0: [5 3 3 4 5 7 4 6 2 5 6 3 5]
1: [5 5 3 4 5 3 3 5 3 5 7 3 4]
2: [5 5 6 3 4 3 8 2 5 2 3 7 7]
3: [4 4 6 4 3 8 3 6 5 7 4 3 3]
4: [4 2 3 3 6 8 3 6 2 6 7 2 5]
5: [8 8 3 7 4 3 8 6 7 1 3 6 4]
6: [7 7 3 7 4 3 7 5 6 2 3 6 5]
7: [4 1 3 2 5 8 3 6 3 7 3 4 4]
8: [6 5 6 5 5 4 7 6 6 2 3 6 5]
9: [5 4 3 3 5 3 3 2 2 4 3 4 7]
10: [6 5 3 4 6 3 3 6 6 5 4 5 2]
11: [2 2 6 5 1 7 3 2 4 6 3 4 7]
12: [1 2 6 0 3 8 3 2 2 6 3 3 4]
13: [3 2 3 2 5 8 3 6 2 7 7 2 6]
14: [4 3 3 1 5 3 3 6 1 5 7 4 5]
15: [5 4 3 3 3 3 7 2 3 3 3 6 6]
16: [4 2 3 0 5 3 3 2 2 6 3 4 5]
17: [5 6 6 6 5 3 3 5 6 5 7 3 4]
18: [4 4 3 1 5 3 3 3 1 4 7 3 6]
19: [7 7 6 7 6 3 7 5 7 2 4 6 4]
20: [2 3 6 6 3 3 3 2 6 3 3 6 6]
21: [5 5 3 3 5 3 4 5 3 4 6 3 4]
22: [7 7 3 7 5 3 8 6 6 2 7 7 3]
23: [3 4 6 3 2 8 3 6 5 7 3 3 4]
24: [2 4 6 5 3 4 3 2 5 5 3 4 7]
25: [2 3 6 4 2 7 3 2 4 5 3 4 7]
26: [4 5 6 5 5 3 8 6 6 5 6 2 3]
27: [6 7 6 8 3 3 7 6 8 4 7 5 3]
28: [5 6 3 3 4 3 3 2 2 3 3 5 7]
29: [8 8 3 7 4 3 8 6 7 1 3 6 4]
30: [4 4 6 4 3 3 3 2 5 4 3 5 7]
31: [4 3 6 4 6 4 3 3 2 4 4 4 7]
32: [5 6 6 6 4 3 8 6 7 6 7 2 3]
33: [6 4 3 4 5 3 3 2 4 3 3 5 7]
34: [5 4 3 4 7 4 3 5 5 5 6 5 2]
35: [7 6 3 6 3 3 8 6 5 1 3 6 6]
36: [3 4 6 4 2 3 3 2 6 4 3 8 4]
37: [7 5 3 8 7 3 8 6 9 1 7 8 3]
38: [4 2 3 3 4 7 3 6 3 5 3 4 6]
39: [3 5 6 4 5 3 3 6 5 7 7 2 1]
40: [4 4 3 5 8 7 4 6 5 6 6 4 2]
41: [6 6 3 6 5 3 7 5 6 3 3 6 4]
42: [2 2 6 5 4 3 3 2 4 4 3 3 7]
43: [4 6 6 3 5 3 7 5 5 7 3 3 2]
44: [5 3 3 3 5 3 3 2 1 4 4 4 7]
45: [3 2 3 0 5 3 3 2 3 6 3 4 4]
46: [2 3 6 3 3 7 3 5 3 6 4 3 4]
47: [3 3 3 1 4 7 3 2 3 5 3 5 5]
48: [3 4 6 6 2 7 3 2 5 5 3 6 6]
49: [5 7 6 7 4 3 8 6 9 6 3 5 1]
50: [3 6 6 4 5 3 3 6 6 7 7 3 1]
51: [6 7 6 9 2 3 8 6 9 4 7 5 3]
52: [7 7 6 7 4 3 7 5 6 2 3 6 4]
53: [5 4 6 5 4 3 7 6 6 6 7 3 4]
54: [3 3 6 5 1 7 4 3 4 6 4 4 7]
55: [7 7 3 6 5 3 8 6 6 3 6 7 4]
56: [2 3 6 6 3 3 3 2 6 4 3 5 6]
57: [6 5 3 5 4 3 8 2 4 2 3 7 6]
58: [5 2 3 4 8 8 3 6 4 7 7 3 2]
59: [2 3 6 4 2 7 3 2 3 7 4 3 6]
60: [4 3 3 5 6 3 3 2 3 3 6 4 8]
61: [3 4 6 4 3 7 3 5 4 6 4 4 4]
62: [4 4 6 5 3 4 3 2 6 4 3 7 6]
63: [4 3 3 4 9 8 3 6 3 5 7 4 3]
64: [8 8 3 8 5 3 8 6 6 2 3 7 4]
65: [4 1 3 2 4 8 3 6 3 7 3 4 5]
66: [7 7 3 5 3 3 3 6 5 2 3 7 6]
67: [3 4 6 2 3 3 4 3 2 6 3 2 5]
68: [4 3 3 5 9 8 3 6 5 5 7 3 2]
69: [6 5 3 7 7 3 8 6 7 2 7 7 3]

[4 4 3 5 8 3 3 6 5 5 6 5 3] 34 10 40 1 21
[6 3 3 3 6 3 3 6 4 6 3 5 2] 10 34 21 1 40
[4 4 3 5 8 3 3 6 4 5 7 4 2] 34 1 40 10 21
[4 4 3 1 6 4 3 3 1 5 7 3 6] 18 14 44 21 1
[4 3 3 3 6 4 3 3 1 4 7 4 6] 18 44 60 14 31
[6 5 3 4 4 3 3 2 4 2 3 6 7] 33 28 9 30 15
[4 5 6 5 3 8 3 6 6 8 3 3 2] 3 23 61 46 50
[4 3 6 4 5 3 4 3 3 4 4 3 7] 31 42 30 9 44
[4 5 6 4 4 8 3 6 6 8 3 3 2] 3 23 61 46 40
[2 3 6 5 4 3 3 3 4 5 4 3 6] 42 24 56 30 31
[4 5 6 5 4 7 3 5 6 7 3 3 3] 3 61 23 46 48
[1 3 6 2 2 3 3 2 2 6 7 1 6] 67 59 18 42 46
[4 3 3 5 9 3 3 6 4 5 7 4 2] 34 40 68 63 1
[3 5 6 4 2 3 3 2 7 4 3 8 5] 36 62 20 30 56
[6 5 3 5 8 3 3 6 6 4 7 5 2] 34 10 40 1 17
[5 3 3 4 5 4 3 6 3 6 7 2 4] 1 21 0 14 4
[2 3 6 2 3 8 3 6 3 6 3 3 4] 46 23 61 3 65
[2 4 6 3 2 7 3 3 1 7 4 2 6] 59 46 25 54 67
[4 6 6 4 5 4 7 5 5 7 4 3 2] 43 26 53 32 50
[2 2 6 5 1 8 3 2 4 6 3 3 7] 11 25 54 59 48
[6 5 3 4 6 3 3 6 3 5 7 3 2] 1 21 34 10 39
[1 3 6 1 3 3 3 2 2 6 7 1 5] 67 18 59 46 45
[3 3 6 3 2 3 3 2 4 7 3 3 5] 67 24 59 30 42
[3 4 6 4 3 7 3 5 4 6 4 4 5] 61 46 23 3 54
[4 4 3 5 7 4 3 6 4 5 6 4 3] 34 1 40 21 10
[7 6 3 5 3 3 8 3 4 2 3 6 7] 57 35 15 6 2
[6 3 3 3 4 3 3 6 3 6 7 2 4] 1 21 14 0 18
[6 6 3 5 3 3 8 2 4 3 3 6 7] 57 15 2 35 6
[5 4 3 5 7 3 3 2 4 4 6 5 5] 60 33 34 1 21
[3 4 6 3 4 3 3 6 4 6 7 2 3] 39 50 1 21 17
